In the rows, 128 means zero.
Rotation paths and how fast each direction turns (degrees per step):
Each turn is a multiple of 5 degrees from 10 to 175, or 0.
Each row of a path follows its step; steps can be skipped.

step 0: [128 130 137 122 139 127 136 118 125 125 127 132 136 139 132 131 130 121
 129 123 125 138 130 127 129 130 133 131 134 129 127 121 114 126 131 120
 138 127 122 141 132 126 134 132 137 118 120 132 129 126 131 139 129 132
 135 131 117 117 129 131 121 128 130 133 132 124 128 132 144 127 122 139
 121 139 130 134 128 138]
step 4: [125 131 117 129 142 122 127 120 131 128 130 123 127 135 124 137 126 121
 139 129 121 124 142 130 127 118 124 134 127 129 139 134 131 119 128 128
 130 129 132 117 128 137 135 129 136 136 139 116 129 127 130 133 125 128
 131 131 122 136 132 124 124 126 123 126 131 126 131 127 133 122 130 136
 122 117 133 147 125 122]
step 5: [126 120 132 132 136 129 132 118 124 117 126 116 133 135 138 134 138 134
 116 125 129 129 130 135 123 130 134 130 120 128 128 122 127 129 132 135
 133 132 126 130 133 134 127 125 122 120 135 133 121 133 129 131 123 125
 132 123 122 119 125 132 117 130 122 141 127 128 126 131 138 133 116 138
 125 134 123 127 119 144]
step 6: [138 128 126 124 126 123 127 127 130 131 143 139 135 129 121 122 137 129
 119 134 126 125 128 127 128 127 119 121 124 140 129 129 121 140 130 125
 121 129 123 130 120 121 142 132 133 129 140 130 122 123 127 124 126 115
 145 133 132 132 124 124 127 137 129 132 128 129 131 119 126 117 121 122
 122 139 134 128 124 127]
step 7: [128 121 129 118 131 123 121 126 120 130 126 134 132 129 123 133 123 122
 137 140 127 125 132 126 139 121 130 119 131 122 141 134 121 136 140 127
 129 130 122 129 125 137 128 122 125 135 131 128 129 133 142 145 124 128
 116 120 129 135 133 123 125 121 129 130 136 129 118 135 121 132 129 123
 123 133 130 128 126 136]
step 8: [133 117 131 124 138 134 126 119 133 130 117 134 130 131 128 137 134 128
 121 117 126 122 132 133 112 136 131 129 137 127 140 119 134 141 128 128
 126 136 129 122 131 117 127 124 123 136 128 123 112 129 129 130 135 127
 131 129 120 132 125 126 130 130 127 137 125 123 132 130 135 135 140 123
 132 127 122 126 135 123]
step 10: [122 127 110 136 132 130 124 129 123 124 127 125 132 124 128 140 133 137
 121 142 132 115 129 125 123 129 129 122 127 129 130 132 127 121 126 130
 126 131 128 130 132 134 123 126 130 138 136 143 123 139 129 131 122 129
 131 124 128 122 124 132 118 126 122 133 127 138 136 131 131 140 117 128
 124 140 127 125 128 139]
step 14: [132 139 124 133 131 118 114 131 123 111 130 134 125 125 120 124 129 145
 134 125 138 125 128 119 134 121 132 139 131 120 136 130 124 142 129 126
 133 125 118 131 126 127 127 124 123 127 125 126 121 130 128 126 137 127
 132 129 127 123 138 121 129 124 135 120 118 130 132 125 139 126 123 129
 125 124 119 128 133 132]
Speeds:
[126 128 125 127 125 129 126 126 126 129 129 129 127 129 125 128 128 128
 128 132 131 129 125 129 130 131 131 124 129 130 130 129 128 128 129 129
 127 127 127 126 127 128 127 127 127 128 128 128 130 127 127 128 127 126
 129 129 127 128 129 128 129 131 127 126 128 127 126 127 127 130 129 129
 129 129 125 127 127 127] => 85
[128 129 128 128 126 128 129 127 130 126 127 128 128 128 127 128 128 128
 130 129 126 128 127 128 126 129 127 128 125 127 127 128 125 127 129 129
 129 127 130 129 129 127 126 126 130 130 130 131 129 131 124 127 128 127
 129 129 126 125 128 127 126 129 128 128 127 127 126 129 129 127 124 129
 128 129 129 131 128 127] => 70

step 1: [122 135 135 134 119 134 120 126 119 129 127 122 115 108 128 130 120 123
 124 122 125 138 123 129 129 124 132 119 127 143 134 114 134 113 131 119
 125 134 126 130 128 127 115 137 131 115 140 134 133 123 116 127 127 125
 135 133 127 133 126 135 133 122 130 119 139 125 125 125 127 129 120 131
 135 123 126 123 132 120]
step 5: [128 125 132 116 127 115 127 135 132 128 129 116 110 126 120 122 125 112
 125 128 120 123 123 122 128 123 128 130 123 130 130 130 113 126 137 125
 132 124 127 124 125 119 137 133 131 125 127 123 137 136 121 136 127 128
 119 128 131 127 124 138 141 135 118 126 140 118 129 116 137 115 121 129
 132 115 129 124 131 126]
step 6: [127 132 119 127 121 129 128 135 134 132 123 124 118 125 123 124 130 129
 126 131 114 128 136 138 132 113 130 113 133 123 148 124 136 123 128 134
 112 131 116 133 121 125 118 144 126 123 128 121 133 127 124 129 128 126
 133 124 136 133 135 120 126 125 128 123 131 119 129 121 133 127 134 133
 131 119 141 140 127 125]
step 9: [131 131 135 128 131 128 131 130 114 119 125 131 127 116 112 126 128 125
 130 128 141 127 115 128 142 132 118 130 123 127 138 127 138 121 135 136
 129 118 128 130 127 127 117 126 130 135 143 117 131 130 131 127 119 124
 127 130 125 123 117 127 133 140 122 123 127 129 125 118 125 126 115 126
 138 123 124 111 133 134]
step 12: [130 120 137 121 128 134 123 131 126 129 131 136 112 129 135 127 114 123
 125 121 120 131 107 136 127 121 130 124 131 119 121 133 124 120 140 123
 133 131 119 134 126 137 127 129 124 117 133 131 145 129 126 130 130 132
 138 125 136 128 140 124 129 129 129 129 135 129 140 129 133 124 121 124
 126 120 127 141 116 125]
step 14: [137 131 132 120 123 132 132 134 125 122 121 131 129 115 112 127 126 127
 122 136 134 120 113 132 128 126 132 120 130 127 126 128 134 114 135 142
 117 137 123 137 128 137 129 130 134 125 128 123 123 140 131 143 123 125
 130 124 118 131 128 131 135 131 131 131 138 131 119 130 127 121 134 143
 135 115 127 132 132 116]
step 15: [126 124 127 125 117 127 132 119 129 128 129 117 126 127 121 122 130 123
 141 125 137 136 120 131 126 122 130 118 133 130 126 117 133 130 124 134
 116 141 129 132 127 133 131 132 137 129 135 125 125 123 143 130 123 121
 133 139 124 134 126 122 121 137 117 127 119 117 137 131 141 128 124 128
 128 124 133 123 150 138]
step 19: [122 122 127 121 114 125 130 130 127 144 129 127 116 120 116 132 120 131
 124 131 130 128 131 128 130 136 121 125 134 126 116 128 126 124 140 127
 118 130 111 134 125 130 129 133 134 122 126 117 119 133 137 140 126 119
 134 136 124 132 139 130 136 133 138 131 130 138 130 121 134 136 121 119
 126 122 138 139 126 134]
Speeds:
[126 126 128 128 128 125 127 130 129 128 129 128 131 129 126 129 129 128
 126 129 127 128 129 126 128 128 129 129 127 128 128 127 126 127 129 126
 128 129 128 129 128 129 131 127 128 127 127 127 125 125 127 128 129 129
 124 129 130 129 126 128 130 130 129 131 127 126 130 126 127 128 130 127
 130 129 128 130 130 126] => 135
[128 128 128 132 130 128 129 127 128 126 129 129 125 128 128 129 129 128
 130 127 126 128 128 130 129 125 126 129 123 129 124 129 128 127 131 126
 128 129 129 128 129 127 130 128 129 126 131 126 127 127 127 127 130 129
 127 128 129 127 127 129 128 128 129 127 129 128 128 127 127 128 125 126
 129 127 130 127 127 130] => 95
[127 129 130 130 128 130 130 127 129 127 127 127 129 125 127 128 128 129
 127 128 130 128 127 129 128 128 128 127 127 128 127 127 131 128 125 129
 127 129 128 128 127 129 131 128 127 126 128 127 127 126 130 128 126 130
 131 131 128 128 126 129 127 125 125 129 130 128 128 127 127 127 131 125
 130 128 125 128 128 128] => 55
[129 129 130 128 129 130 125 129 127 126 125 127 130 125 127 128 127 129
 124 128 126 128 125 128 129 127 130 127 128 129 127 129 127 127 129 124
 130 128 132 127 128 126 128 129 128 127 127 131 129 131 129 126 129 129
 127 128 127 127 128 129 129 130 126 127 128 128 125 127 129 128 129 129
 128 128 127 128 130 129] => 170
[130 130 125 127 127 129 129 127 129 127 126 125 127 127 126 129 128 128
 130 128 127 128 129 126 129 129 127 129 130 129 129 128 127 129 127 125
 128 130 129 127 130 129 129 128 129 129 125 126 128 129 124 128 128 130
 129 127 129 128 127 128 131 124 126 128 127 127 130 128 127 127 127 129
 127 131 129 130 128 131] => 140
